In the rows, 128 means zero.
One hidden turn or mirror swaps the rows below in pairs. Which row is each named row swapped with?
The rows were stretched afterwards, more along some directions than others.
Q_180: [115  79 151 142 154 125 122 179  94 151 142  85 145 131  92 172 156 113
 124  87 129 136]
Q_108: [128  95 161 137 154 123 117 175  99 141 134 104 143 133  94 175 145 113
 126  79 131 140]
Q_306: [122 111 137 167 156 156 159 142 130 141 101 133 141 145  96 160 116 110
 135 161 143  96]
Q_390: [145 137 110 100 151 140 121 142  92 143 137 117 128 158 137 122  98 131
 123 114 126 151]
Q_894: [130 153 117 152 118  93 134 121 122 106 149 140 119 123 124 120 101 138
 151 143 131 125]
Q_331: [ 86 147  95 151 150 156 133 141 110 137 120 140 157 152 129 108 123 145
 128 175 101 134]
Q_930: [144 172 123 118 106 129 150 134 110 154 108 171 156 134 128 126 130 113
 119 147 141 120]
Q_468: [175 132 130  91 136 147 109 120 129  98 115 166 127 153 113 121 116 117
 128  89 150 154]
Q_92: [ 79 137  86 147 143 140 144 137 116 131 131 125 155 134 129 109 136 142
 113 178 102 126]
Q_87: [152 145 127  98 137 147 121 145  96 133 127 126 138 150 141 135 103 125
 121 117 132 148]
Q_719: [138 140 127 119 137 159 116 119 129 121 127 141 114 110 109 134 148 131
 118 131 126 132]
Q_566: [165 122 146  92 127 142 105 128 143  96 120 157 132 130 117 131 123 122
 121  95 146 154]
Q_435: [135 152 114 152 118  96 145 127 135 111 149 140 137 114 135 124 106 129
 150 148 142 117]
Q_179: [153 180 112 110  99 119 148 128 107 123 110 173 148 139 131 125 132 116
 120 122 130 141]
Q_791: [131  74 175 143 156 128 116 170 102 160 131  95 141 134  93 184 137 121
 132  82 137 131]
Q_631: [155 105 134 111 143 153 115 131 142  94 120 151 131 143 105 140 121 116
 117 101 141 150]
Q_962: [142 181 114 116 101 126 148 119 109 145 102 182 140 138 138 117 124 118
 127 144 130 128]
Q_695: [120 147  92 162 119 107 159 131 120 101 144 139 128 145 123 128 108 122
 145 150 121 141]
Q_334: [167 118 139  96 143 145 102 129 140 107 111 148 131 133 115 135 114 119
 128  96 153 137]
Q_51: [ 84 144  90 128 138 141 134 143 121 109 131 148 144 141 139 109 122 147
 125 162 105 131]
Q_543: [155 130 115  95 127 159 123 116 132  85 119 160 152 152 110 130 115 117
 123 106 141 156]
Q_259: [ 91 159  73 142 145 161 149 144  96 145 104 141 152 158 124 110 116 132
 124 176  96 141]
Q_909: [126 106 147 152 145 162 153 141 130 147  97 126 159 126 109 169 133 109
 136 141 150 104]
Q_77: [112 103 138 169 154 157 155 162 115 169  94 121 144 137  90 167 134 105
 128 162 126  93]
Q_127: [113  87 138 157 149 150 157 155 121 160 103 116 145 132  98 169 123  99
 133 153 148  90]
Q_208: [148 156  99 147 119  93 145 124 119 118 142 134 140 122 138 118 110 119
 154 146 146 125]
Q_669: [120 106 158 169 151 154 144 141 135 131 107 137 139 121 107 163 123 109
 140 144 156  91]
Q_28: [163 125 122  95 135 146 115 129 138  98 117 164 130 160 117 125 105 111
 124 112 143 153]
Q_495: [157 125 116 103 138 160 123 124 131  93 117 168 136 162 115 125 123 115
 116 120 128 162]
Q_748: [131 165  91 154 124 102 154 126 121 104 142 145 137 137 135 118  95 130
 152 157 123 135]
Q_472: [114 144 109 172 128 104 144 121 130  97 157 129 131 123 106 120 115 131
 138 158 125 119]
Q_366: [148 165 136 113 103 115 138 133 108 154 110 162 137 134 126 127 139 111
 121 131 141 116]
Q_925: [129 128 133 122 139 162 114 120 131 145 115 147 112 115 111 135 153 127
 123 134 129 120]
Q_293: [130 155 119 158 127  94 140 133 119 121 144 130 141 109 125 120 102 132
 153 144 135 115]
Q_551: [121 122 128 117 141 168 112 130 129 148 124 133 128 110 110 144 151 133
 118 143 134 122]
Q_779: [151 144 124  95 141 139 116 140  97 136 142 117 131 140 143 130 101 141
 129 114 128 144]
Q_644: [131 130 134 103 132 168 103 120 112 149 125 134 130 110 115 133 154 132
 123 121 136 133]
Q_707: [114 108 136 175 141 149 159 136 138 135  98 137 145 125 101 162 118  97
 135 172 145  88]
Q_901: [129 138 128 117 131 166 116 120 115 143 121 140 130 112 117 136 157 131
 127 133 125 133]
Q_526: [121 130 110 164 127 106 141 134 118 118 153 127 141 126 116 131 104 125
 153 149 133 128]
Q_932: [164 187 118 112 102 114 144 131 109 151  95 170 129 141 137 117 127 114
 124 133 139 134]
Q_994: [ 82 151  72 141 140 160 144 136 120 116 123 147 164 145 127 102 128 137
 125 176  94 139]
Q_264: [158 117 135  98 133 148 107 120 145  96 121 159 140 132 118 132 120 118
 122 105 153 148]
Q_812: [127 116 135 115 135 161 113 118 120 147 127 128 118 113 113 145 151 126
 125 131 134 123]
Q_550: [144 171 122 110 103 127 140 127 103 144 112 169 147 147 131 116 140 114
 118 122 130 140]
Q_765: [146 169 119 109 100 123 145 128 110 139 106 169 132 141 129 121 139 109
 112 130 133 130]
Q_372: [135  80 170 134 153 121 113 167  97 149 134  96 142 135  90 173 146 112
 123  68 144 139]
Q_376: [ 74 135  78 148 145 153 144 140 108 123 130 133 159 151 117 113 122 149
 121 172  97 138]
Q_851: [144 132 130 109 135 156 115 131 110 164 114 134 132 106 114 137 157 129
 126 132 130 129]
Q_866: [148 140 124  99 142 147 118 149 100 126 140 120 129 139 136 136 101 129
 118 109 127 142]

Swapped with Q_87: Q_180
Swapped with Q_390: Q_791
Swapped with Q_901: Q_765

